2.59; 1.24; -0.45; 1.71; 5.27
-2.45; 0.78; -2.04; 2.37; -0.49
0.51; 5.86; 4.32; 2.11; 0.00
-5.74; 1.36; -0.03; -1.24; 2.95
|
5.27; -0.49; 0.00; 2.95
1.71; 2.37; 2.11; -1.24
-0.45; -2.04; 4.32; -0.03
1.24; 0.78; 5.86; 1.36
2.59; -2.45; 0.51; -5.74

-0.90; 0.94; -0.31; 0.25
-2.28; -0.83; 0.48; -3.71
-2.34; -0.15; -0.06; -2.30
4.30; 0.58; 2.70; 6.36
-1.34; -1.01; -0.72; -3.56
-1.77; 2.35; -1.65; 1.32
-1.82; -0.51; -0.19; -2.47
-0.92; 1.98; -0.24; 2.38
-2.06; 1.40; -0.72; -0.09
-0.87; -1.08; -1.13; -3.01
-0.58; -1.10; -0.49; -3.03
|
0.25; -3.71; -2.30; 6.36; -3.56; 1.32; -2.47; 2.38; -0.09; -3.01; -3.03
-0.31; 0.48; -0.06; 2.70; -0.72; -1.65; -0.19; -0.24; -0.72; -1.13; -0.49
0.94; -0.83; -0.15; 0.58; -1.01; 2.35; -0.51; 1.98; 1.40; -1.08; -1.10
-0.90; -2.28; -2.34; 4.30; -1.34; -1.77; -1.82; -0.92; -2.06; -0.87; -0.58

1.03; -1.48; 3.20; -1.88; 1.26; 1.79
-1.47; 1.65; -5.75; -1.54; -0.34; 1.36
0.31; 0.33; 0.38; 3.15; -2.57; -2.68
-5.15; -2.44; -1.20; -2.43; 1.01; 2.25
3.17; -3.53; 3.36; -0.37; -3.87; 1.36
1.72; -0.40; 2.94; 0.49; -1.79; -4.53
0.16; 0.94; 3.85; -0.25; -1.26; -2.81
-6.18; 0.12; 2.07; -0.43; -0.26; -1.18
1.93; -0.26; -0.20; -0.81; -1.11; 3.01
|
1.79; 1.36; -2.68; 2.25; 1.36; -4.53; -2.81; -1.18; 3.01
1.26; -0.34; -2.57; 1.01; -3.87; -1.79; -1.26; -0.26; -1.11
-1.88; -1.54; 3.15; -2.43; -0.37; 0.49; -0.25; -0.43; -0.81
3.20; -5.75; 0.38; -1.20; 3.36; 2.94; 3.85; 2.07; -0.20
-1.48; 1.65; 0.33; -2.44; -3.53; -0.40; 0.94; 0.12; -0.26
1.03; -1.47; 0.31; -5.15; 3.17; 1.72; 0.16; -6.18; 1.93

3.82; 4.61; 2.13; 2.64; 4.83; -2.39; -7.19; -2.59; -6.08; -1.98; -0.53; -1.80; -1.88; -6.87; 1.79; -2.53
-2.37; -4.29; 2.12; -0.19; -4.75; -3.67; 2.84; -4.62; 4.13; -4.04; 4.46; -4.74; -4.42; 3.88; 3.41; -3.68
|
-2.53; -3.68
1.79; 3.41
-6.87; 3.88
-1.88; -4.42
-1.80; -4.74
-0.53; 4.46
-1.98; -4.04
-6.08; 4.13
-2.59; -4.62
-7.19; 2.84
-2.39; -3.67
4.83; -4.75
2.64; -0.19
2.13; 2.12
4.61; -4.29
3.82; -2.37

4.00; 5.24; 0.68; 0.95; 1.86; 2.48; -5.64; -0.97; 5.04; -5.94; 6.11; -0.45
-0.50; 3.03; 3.27; -5.77; -3.22; 0.65; 1.95; 1.83; 5.42; -2.64; 0.47; 0.11
0.17; 0.23; 4.82; -1.39; 1.38; -5.57; -2.61; -4.53; -0.93; 0.91; -5.73; 0.26
-0.57; -0.65; -5.20; -5.81; 1.48; -5.32; 3.48; -3.95; 0.06; 6.08; 6.33; -5.10
|
-0.45; 0.11; 0.26; -5.10
6.11; 0.47; -5.73; 6.33
-5.94; -2.64; 0.91; 6.08
5.04; 5.42; -0.93; 0.06
-0.97; 1.83; -4.53; -3.95
-5.64; 1.95; -2.61; 3.48
2.48; 0.65; -5.57; -5.32
1.86; -3.22; 1.38; 1.48
0.95; -5.77; -1.39; -5.81
0.68; 3.27; 4.82; -5.20
5.24; 3.03; 0.23; -0.65
4.00; -0.50; 0.17; -0.57

0.00; -2.96; -3.12; -3.17; -2.73; 1.38; 1.93; -2.13; 0.00; -0.80; 3.11; -1.09
-5.35; -5.80; -5.39; -2.21; -4.36; 0.00; -5.69; -3.49; 3.15; -7.71; -1.01; 0.00
|
-1.09; 0.00
3.11; -1.01
-0.80; -7.71
0.00; 3.15
-2.13; -3.49
1.93; -5.69
1.38; 0.00
-2.73; -4.36
-3.17; -2.21
-3.12; -5.39
-2.96; -5.80
0.00; -5.35
